In the rows, 128 means zero.
M: rows in a few groups, each row roughly a mix of its group's directions:
M (152 x 10):
[[116 140 131 130 166  96 150 114 138 172]
 [128 162 152  84 121 156 104 139 114 141]
 [135  99 114 106 161 180 133 128 133 130]
 [ 96 114 108 138 161 112  84 109 114 132]
 [102  85 132 109  93 152 116 128 152 136]
 [137 110 108 122 121  96 152  91 122 167]
 [144 117 106 134 145 181 127 157 120 103]
 [ 90 133 110 133 105  93 133 104 158 148]
 [ 90 140 136  96 119 128 109 172 139 111]
 [127 113 102 150  93 112 164 147 155 142]
 [156 155 136 169 134 158 130 160 131 145]
 [146 140 154 110 110 162 112  98 136  92]
 [124 133 111 110  86 155  96 153 102 121]
 [115 185 111 101 142 128 144 147 115 120]
 [138 139 134 130 184 136  95 149 149 122]
 [166 117 144 171 148 118 122 161 118 137]
 [130 145  85 129  95 156 151 158 129 121]
 [120 154  73 153 105 122 134 119 112 141]
 [113 106  98 171  87 125 137 117 131 132]
 [119 176 154 126 121  98 120 164 134 126]
 [154 155 143 153 129 108 161 140 100 155]
 [114 106 176 114 146 142 112 152 128  98]
 [122 137 134 119 116 128 139 100 155 187]
 [163 155  86 112 122 113 136 159 141 129]
 [104 125 165  85 147 118 116 136  98 121]
 [ 92 162 137 142  87 147 152 126 141 124]
 [144 108 143 142 163 167 101 150 147 120]
 [133  95 151 109 129 108 124  87 114  95]
 [130 130 132 141  94 185 122 118 132 101]
 [158 150  90 133 162 123 143 125 107 156]
 [100  93 103 155  99 130 151 127 105 115]
 [128 117  99 124 138  96 142 159 161 162]
 [122 100  77 104 131  98 117 123 122 146]
 [111 150 113  95 102 105  86 144 140 124]
 [119 162 160 112 119 144 162 131 164 115]
 [124  98 103 133  90  87 124 154 120 137]
 [145 123 134 151 128 156 112 180 142 102]
 [ 92 114 129 147  70 130 140 130 127 120]
 [135 148 129 134  84 156  92  99 122 118]
 [166 120  92 127  96 143  91 133 122 124]
 [102 117 100 123 100 110 103 104 108 162]
 [105 106 140 140 123  86 123 159 105  98]
 [133 112  91 158 117 125 177 117 140 115]
 [130 102 173 118 137 158 156 104 123 143]
 [123 121 151 111 144 142 135  67 130 146]
 [155 136 174 131 133 132 121 159 145  93]
 [105 163 178 103 117 135 138 147 132 133]
 [121 145 173 118 168 138 109 144 152 141]
 [147 112 160  88 150 103 105 120 121 106]
 [130 158 161  82 133 147 145 132 114 149]
 [106 102 128 119 124 129  80 111  96 152]
 [ 98 105 100 146  92 154 145 136 104 125]
 [104 170 122 151 111 155 161 141 144 128]
 [118  88 139 132 175  99 123 128 116 148]
 [125 144 108 119 171 140  90 142 161 122]
 [100 100 150 135 158 132 123 174 118 141]
 [ 97 151 108 135  82 124 124 103 104 143]
 [101 115 138 171  98  99 101 136 138 118]
 [141 109  97 106 181 147 127 111 131 127]
 [128 121 107 127 139 111 183 159 138 105]
 [165 127 149 100 162 153 102 130 147 139]
 [114  96 166 124 138 175 119 109 123 121]
 [158 101 107 159 156 109 132 125 135 163]
 [150  95 125 146 151 120 104 125 157 167]
 [116 154 160 106 167 148 117 155 146 136]
 [155 127 189 135 128 141 125 148 126 109]
 [ 92 141 134 118 136 138  92 107 122  84]
 [103 118 110 107 153  95 114 124 106 167]
 [127  81 119  86 119 101 125 119 127 105]
 [ 98 109 144  91 126 158 127 112 126  89]
 [ 87 137 146  98 133 135 159 119 165 131]
 [154  93 102 169 105 128 136 108 132 143]
 [151 133 122 164 146 147  97 117 166 148]
 [139 123  88 158 129 140 103 151  94 107]
 [158 130 140 131 133 153 102 159  85 113]
 [119 129  80  96 135 118 119 111 107 161]
 [ 78 143 106 141 105 130 156 109 148 137]
 [145 111 155 106 130 153 122 116  83 156]
 [ 98 143 155  97 118 140 107 127 135  84]
 [102 130  91 108 111  91 108 143 128 101]
 [169 127 117 153 108 162 116 134 101 105]
 [127 151  98 121 130 145 122 167 128 174]
 [152 143 113 137 140  94 143  82 149 145]
 [119 140 127 141  84  81 134 151 110 126]
 [147 153 115  91  96 101 105 114 143 144]
 [176 147 126 115  90 124 111 109 114 144]
 [133  97 100 123 124 152 130  78 146 144]
 [118 136 153 125  90 150 145 113 102  89]
 [149 156 161  86 111 131 113 144 148 113]
 [136 106 120 159  92 115 114 173 133 143]
 [ 74 127 121 139 123 106 127 142 160 102]
 [129 176 106 143 109 132 151 161 147 118]
 [152 154 149 127 117 112 118 135 144  73]
 [128 106 106  87  81 134 107 120 120 135]
 [121 127  98 175 109 114 155 100 144 135]
 [171 149  99 154 145 133 163 120 131 129]
 [100 101 105 158 126 140 129 131 112 173]
 [140 155  78 109 116 139 117 126  94 144]
 [121 161 151 119  83 164 124 142 143 127]
 [106 120 131 111 108  89 117  97 140 167]
 [112 100 145 132 111 144 117  72 109 124]
 [145 124 144 116 172 134 154 123  90 102]
 [126 169 164 101 124 159 108 144 138 128]
 [158 130  92 172 146 128 137 115 125 154]
 [144 139 151 143 161 154 115 175 138 137]
 [124  91  86 144 114 101 132 131 136 162]
 [123 156 149 154 116 151 140 132  85 158]
 [158 146 131 144 122 118 172  94 136 155]
 [125 173 116 167 124 162 123 113 110 131]
 [ 96 144  99 125 120  92 119 134 170 117]
 [134 121 166 152 132 147 135 125 148  77]
 [ 82 119 133 157 129 158 163 120 115 133]
 [150 154 145 118 188 125 135 132 135 111]
 [133 165 155 130 122 153 126 156 130 171]
 [101 131 120 168 132 149 122 135 129 179]
 [143 160 148 128 154 161 161 145 103 128]
 [114 146 126 100 115 125 169 110  89 105]
 [137  98 120 137 106  90 135 137 130 176]
 [132 131 130 166 103 105 105 146 156  93]
 [124  72 137 147  90 118 134 114 123 123]
 [129 145 132 126 101 123 172 124  82 111]
 [113 126 118  83 143 135 147  99 141 166]
 [118 146 121 149 137 126 163 108  85  96]
 [122 141  91 109 137 106 126  93 150 163]
 [106 134 132  89 132 133 179 101 123 122]
 [122 128 158 133 152 142  92 170 152 120]
 [ 65 133 137 131 112 153 134 141 136 113]
 [136 129  98 164 139 111 131 175 140 149]
 [140 146 126 100 123 139 137 117 147  69]
 [ 91 120 138 138  92 132 107 144 171 125]
 [147 110 103 149 149 155 102 154 130  94]
 [106  89 143 151 126 121 114  97 107  96]
 [133 117 170 137 155 115 103  85 135 137]
 [143 121  93 149 139 162 139 155 145 162]
 [139  97 109 152  94  98 131 155 104 117]
 [123 141 134 133 127 156  95 184 126 141]
 [164 144 107 111 158 120 164 117 109 106]
 [147 118 153  98 113 117  77 143 136 112]
 [119  80 138 120 125 156 106 126 163 148]
 [176 103 127 142 147 133  93 148 146 123]
 [158 101 109 110  91 117 161 139 133 149]
 [103 148 136  98  94 149 165 122 121 149]
 [168 127 185 122 126 133 121 140 137 111]
 [122 146  74 135  99 127 116 117 102 145]
 [102 125 134 141 168 122 162 156 138 158]
 [120 109  96 124 136  92 107 109 108 166]
 [124 137 169 141 149 140 108 139 103 171]
 [159 127 139 167 139 126 172 127 148 108]
 [103 142 116  89 135 119  99 150 167 127]
 [154 138 137 127 144 148 181 111 156 120]
 [143  71 119 111 134  99 131 110 108 126]
 [141 120 131  70 114 154 127 111 114 105]]
the two rows of each list that fit no group, in list order (the others fit one group, some only roughly):
    Z953: [ 87  88 113 140 103 148 117 149 122 114]
    Z984: [103 123 153 107  80 146 104 138 136 149]
    Z830: [159 130 147 160 167 123 165 127 116 123]
    Z874: [132 132  84 139 111  99 129 140  97  94]
    Z884: [138 159 149  99 144 120 100 172 119 124]
    Z230: [ 90 137 120 136 119 166 155 115  93 141]
    Z451: [ 82 128 157 156 117 134 100 141 151 120]
    Z429: [174 127 103 109 112 121 116  97 103 108]
    Z104: [127  97 172 133 152 147 115 132 157 154]
    Z729: [123 111 117  88 134 129  85 108 122  94]
    Z329: [118 150 135  99 149  87 167 141 136 115]
    Z110: [171 156 106 134 150 154 136 101 107 131]
    Z469: [152 148 132 149 166 137 137 123  86 155]
  Z953; Z429
    Z914: [171 139 163 106 149 152 124 105 134 140]
    Z338: [148 159 106 148 142 107 124 102 140 170]
    Z512: [118 155 139 157 129  82 149  96 139 123]
    Z90: [156 112 136  96 161 125 108 141  89 140]
    Z423: [137 144 110 132 160 116 155 109 108  82]
    Z482: [ 91 131  92 160  97 139 132 129 148 109]
    Z716: [100 127 137 161  94 126 116 135 160  94]
    Z436: [123 147 131  75 106 134 113 140 101 153]
    Z46: [120 140  74 103 135 110 128 157 125 151]
    Z381: [120 130 167 160 162 153 112 133 127 100]
    Z54: [155 132  95 178 118 149 128 122 115 107]
    Z869: [133 139 137 118 181 111 139 163 102 137]
  Z914; Z381
    Z533: [138 131 108 157 142 112 180 115 102 114]
    Z567: [131 116 117 159 134 148 148  80 143 159]
    Z418: [118 151 136 120 122 178 135 172 136 136]
    Z562: [107 122 116 151  78 120 126 102 105 104]
    Z880: [141 134  97 171 144 153 164 143 133 134]
    Z790: [153 155 142 111  95 128 155  90 139 146]
    Z691: [119 119 144 121 172 124 107 109  91  99]
    Z996: [123 109  86 111 104 116 141 145  97  98]
    Z387: [126 125 118  95  96 124 140  87 158 149]
    Z186: [132 150 168 138  84 114 111 110 115 108]
    Z889: [137 121 138 102 119 144 117  96  76 107]
  Z880; Z186
    Z109: [135 161 142 103 127 126  92 172 114 120]
    Z584: [121 158 154 102 119 163  96 106 134 147]
    Z396: [143 134 137 175 123 137 169 110 115 102]
    Z702: [169 145 127 102 158 147 107 103 108 119]
    Z685: [121 121 152 128 159 168 172 131 134 114]
    Z150: [130 139 105 131 177 134 137 154  89 135]
    Z450: [ 97 142 144 168 119 135 150 147 150  96]
    Z659: [124 128 121 123  74 157 126 108  96 115]
    Z698: [117 150 125 162 142 143 152 168 127  95]
    Z101: [120  94 161  98 152 114 140 143 119  95]
    Z88: [129 144 153 132 127 184 115 146 155 144]
    Z259: [128 152 144 117 159 125 178  97 129 118]
    Z649: [ 93 147 159 133 118 158 128 136 168 112]
  Z259; Z649
    Z99: [128 152  78 130 107 109 135 108 103 104]
    Z310: [129 104 152  92 132  97  92 124 154 134]
    Z800: [147  93 142 112 100 138 124  99 116  88]
    Z611: [179 114 143 156 145  93 119 132 132 123]
    Z188: [121 139 147 102 138 126 109 188 119 115]
    Z304: [145 124 125 118 184 151 142 144  97 128]
    Z428: [106  93 115 128 138  80 134  95 130 120]
    Z816: [185 138 120 117 155 118 141 155 123 142]
    Z668: [111 119 133 119  94 169 146 144 108  94]
    Z694: [120 102 103 130 108 137 125 168 110  86]
    Z149: [157 105 130 114 114 108  78 124 106 147]
    Z112: [105 133 123 130  81 133 134  99 170 122]
  Z428; Z816
    Z742: [158 122 127 133 165 104 170 130 104 143]
    Z6: [149  96 134 128 173 136 127 144  88 136]
    Z517: [128 151  99 112 124 118 172 129  85 126]
    Z841: [177 140 107  99 147 153 128 140 132 105]
    Z952: [112 145 129 138 167 122 147 166 151  97]
    Z682: [147 131 138 107 134 151  80 126 168 138]
    Z612: [115 163  95 110 123 131 141  91 145 155]
    Z251: [130 114 113 111 180 104 110 117  96 132]
    Z178: [143 185 105 126 118 144 145 153 119 115]
    Z528: [ 96 136 177 130 147 159 135 122 104 136]
    Z537: [165 130 127 119 119 104  82 144 102 144]
    Z221: [114 145 137 139 127 142  96 153 137 182]
    Z142: [109 117 115 129 126 127 152 119 134 192]
  Z528; Z142
    Z803: [128  85 133 143 120 103  81 119 108 123]
    Z969: [154 144 121 103 137 111 161 128 146 174]
    Z18: [120 150 128 135 145 138 168 177 149 128]
    Z565: [ 80 116 131 140 135 114 106 118  86 146]
    Z182: [141 152 109 122 106 186 116 148 132 129]
    Z915: [132 147  98 143  86 171 135 114 124 121]
    Z750: [136 107 130 116 101 176 111 122  91 117]
    Z468: [124  93 132 105  98 127 117 101 119  85]
    Z209: [140 122 134 112  85 113 145 118  90  95]
    Z28: [131 107  98 149 101 152 144 104 155  99]
    Z701: [ 80 131  89 159 116 136 132 142 126 111]
    Z94: [118 115 111 172 121 123 124 138 155 173]
    Z456: [135 113 103 126 152  95 159 122  93 153]
  Z969; Z209
    Z551: [154 106  76 112 134 106 157 127 125 133]
    Z946: [154 128  85 148 112 103  95 127 142 109]
    Z113: [106 108 162 121 140 108 128 127 159  84]
    Z287: [135 112 160 152 114 153 114  98  88 121]
    Z957: [103 144 124 111 186 154 113 134 125 122]
    Z132: [132 139 126 128 158 148 181 141 157 140]
    Z382: [111 117 132 162 101 104 135 166 160 125]
    Z848: [120 151  97 112 159 106 107 169 121 120]
    Z443: [154 121 113 100 109 148 117  92  88 127]
    Z372: [135 117 141 101 173 123 108 163 106 114]
  Z957; Z382
    Z859: [134 112 164 139 108 123  89 107 124  91]
    Z43: [113 133 184 111 150 111 134 144 154 137]
    Z93: [105 160 105 127  83 154 134 109 116 141]
    Z665: [156 141 179 112 110 133 121 114 108 154]
    Z51: [121 129 148 153  98 138 146 134 170  92]
    Z400: [ 99 105 153 120 142  87 103 121  98 131]
    Z684: [153 134 120 117 133 188 110 135 139 150]
    Z103: [138 136 121 101 111 163 117 139  85  98]
    Z479: [142 112 155 137 143 164 122 122 161 166]
    Z825: [137 163  95 111 113 155 131 132 130 171]
    Z14: [113 120 127 141 130  84 115 148 150  83]
    Z985: [ 88 119 102 138 115 102 118 152 158 153]
    Z420: [120 152 163 137  78 151 143 115 125 138]
  Z103; Z14
    Z881: [158  89 145 148 154 146 132 127 137 164]
    Z798: [162 117 155  92 103 128 105 113 155 122]
    Z601: [ 98 133 157 104  83 151 109 142 137 130]
    Z718: [120 152 113  97 156 116 103 112 111 168]
    Z613: [151 139 137 118 158  85 157 115 110 105]
    Z706: [143 112 104  89 117 134 120  97 106 163]
    Z532: [ 97 101 138 102 104 126 103 115 122  88]
    Z350: [149 144 141 118 148 119  96 171 102 106]
    Z820: [ 83 124 177 124 129 117 114 123 105 120]
    Z560: [102 143 163 117  97 163  95 130 128 123]
    Z364: [118 106 152 133 110 107  82 154 144 106]
    Z577: [149 138  82 127 161 107 134 127 162 137]
  Z718; Z613
    Z157: [142 112 102 154 127 123 137  88  87 112]
    Z515: [ 91  94 101 116 125  96 121 112 111 105]
    Z918: [123 137  86  92 121  97 133 105 149 111]
    Z627: [145 118 180 126 152 145 151 139 152 146]
    Z792: [139 162  98 114 116  81 115 123 146 144]
    Z408: [104 117 118 107 111 119  87 137 127 174]
    Z992: [135  87 121 113 118 164 109 106  94 139]
    Z117: [143  87  97 149 146 146 151 153 139 143]
    Z836: [144 119 131 162 160 137  88 110 126 159]
    Z173: [151 107 135 144 168 107 107 153  95 131]
    Z934: [121 131  98 173 146 135 129 155 105  99]
  Z918; Z627
    Z265: [118 137 180 126 115 157  93 122 145 121]
    Z913: [145 100 139 128  96 115  93 103 157 109]
    Z342: [158 132 121  68 131 138 121 109 127 148]
    Z440: [163 107 120  99 154  99 146 137 113 155]
    Z211: [120 111 155 112 102 105  97 161 157 123]
    Z513: [124 130 117 156 166 145 133 173 119 154]
    Z476: [117  92 126 116 168 135 165 142 137 153]
    Z497: [ 95 100 106 111 167 134 139 107 114 152]
    Z520: [143 106 120 143 105 101 150  92  95 111]
    Z917: [100 125 132 158 131  84 139  90 116 140]
    Z893: [124 133 167 124 144 133 119 186 119 117]
    Z503: [126 135  98 124  99 128 124 133 186 110]
    Z263: [ 80 111 132 106 133 114  83 136 132 132]
  Z211; Z513
    Z335: [156 113 140 145 135 137 103 180 105 126]
    Z130: [116 117 122 149 175 112 100 119 157 104]
    Z775: [158 113 121 116 111  99 105 100 170 125]
    Z882: [164 130 100 138 107 142 131 124 125 179]
    Z107: [118 120 129 166 153 148 175 124 153 136]
    Z248: [178 147 108 105 138 116 106 139  99 133]
    Z743: [147 138 116 129 140 116 154  69 107 133]
    Z268: [104 136 127 106 109  86 109 106  94 141]
    Z337: [137 146 160 123 112 103  92 150 119  92]
    Z667: [146 122 109 143 146  79 143 166 141 123]
    Z247: [ 86 139 109 140 131  94 108 160 108 140]
    Z940: [136 116 104  98 136  87 114  92 149 116]
  Z335; Z940
    Z865: [104 113 108 147  90 155 145  91 137 122]
    Z160: [112 127 151 140 165 143 180 125 146 133]
    Z395: [119 125 157  85 128 136  92 114 161 127]
    Z814: [116 153 136 172 136 133 100 166 112 114]
    Z968: [124 160 108  83 124 106 137 113 124 162]
    Z486: [124 125 159 112 153 161 134 178 126 126]
    Z286: [166 144 112 106 121 175 130 129 102 119]
    Z413: [107 169 114 100  99 119 154 150 110 127]
    Z289: [ 79 153 169 136 125 133 113 148 131 119]
    Z781: [149  65 134 131 135 127 140 102 126 140]
    Z782: [107 127  89 144 115 126 135 101 113  82]
  Z395; Z814
